Each scene shows the same named points in several views, each turned, perhaps mirrored, and shifted as a whole.
A view may leave some points out. In some views, one point has been moved. Which views, in the order they come, and which point in each? Write - if no view has one.

-- scene 1 --
A:
  dovez [-10.2  33.8 -17.9 -24.1]
  vomal [ -0.3  41.8  -2.6 -34.3]
  mife [ 10.6  -4.8 -15.7  10.6]
  fen [-15.6  26.9  -4.7 -20.5]
  lemo [ 21.0   1.5 -13.7  14.2]
  Reg [-10.9  40.3   2.6 -27.0]
  Tup [ 23.4  18.4 -15.1   1.4]
B:
  mife [-14.0  25.3  -0.1  57.9]
  vomal [-19.5 -25.6  22.0  23.2]
  fen [ -8.6 -23.4  12.7  44.0]
  Tup [-15.4  21.6  12.9  33.5]
  vade [ -8.7 -27.9  51.4  34.9]
  lemo [-15.2  32.0   7.7  51.1]
  dovez [ -6.8 -22.0   7.0  28.7]
C:
  vomal [-23.5 -59.9  71.2  17.3]
  Tup [-24.5 -27.6  34.9  20.4]
  vade [-42.9 -58.8  77.8  -7.8]
  fen [-16.9 -66.7  52.9   5.2]
  Reg [-25.9 -65.5  66.6   6.7]
  lemo [-17.3 -21.1  18.6   9.4]
D:
  vade [ -3.3   0.3 -10.5  54.8]
  vomal [  5.5  10.2 -16.8  24.8]
  dovez [ -6.8   3.3 -25.8  13.6]
  mife [ 12.5 -30.4 -65.9  14.7]
  Tup [ 23.7 -26.0 -41.4  15.6]
  fen [-10.4   3.7 -35.0  24.1]
  lemo [ 36.6 -13.7 -61.2  24.3]
  Reg [ -5.6   6.4 -19.7  32.6]
E:
  dovez [-26.5 -19.2 -10.3  -8.6]
  fen [-11.2 -20.9  -8.4  -8.3]
  Reg [-13.7  -8.1  -4.1 -19.5]
  vade [ -1.7  14.3  -1.2 -23.2]
  Tup [-27.9  -8.8  14.0  26.5]
  lemo [-14.9 -16.8  16.0  44.2]
  mife [-12.6 -27.2  10.8  40.6]
F:
  vomal [ 70.1  24.0   1.9 -12.0]
  mife [ 32.9   6.7 -46.2   5.6]
  lemo [ 29.4   7.9 -46.8  -5.4]
  vade [ 59.0  -0.7  22.1 -17.7]
  Tup [ 35.0  18.4 -33.9 -15.3]
  Reg [65.7 15.8  7.9 -4.1]
  fen [61.6 14.4 -3.2  8.3]
  dovez [61.0 30.4 -4.1  5.3]
Views with a point moved: D
  out of place in D: lemo
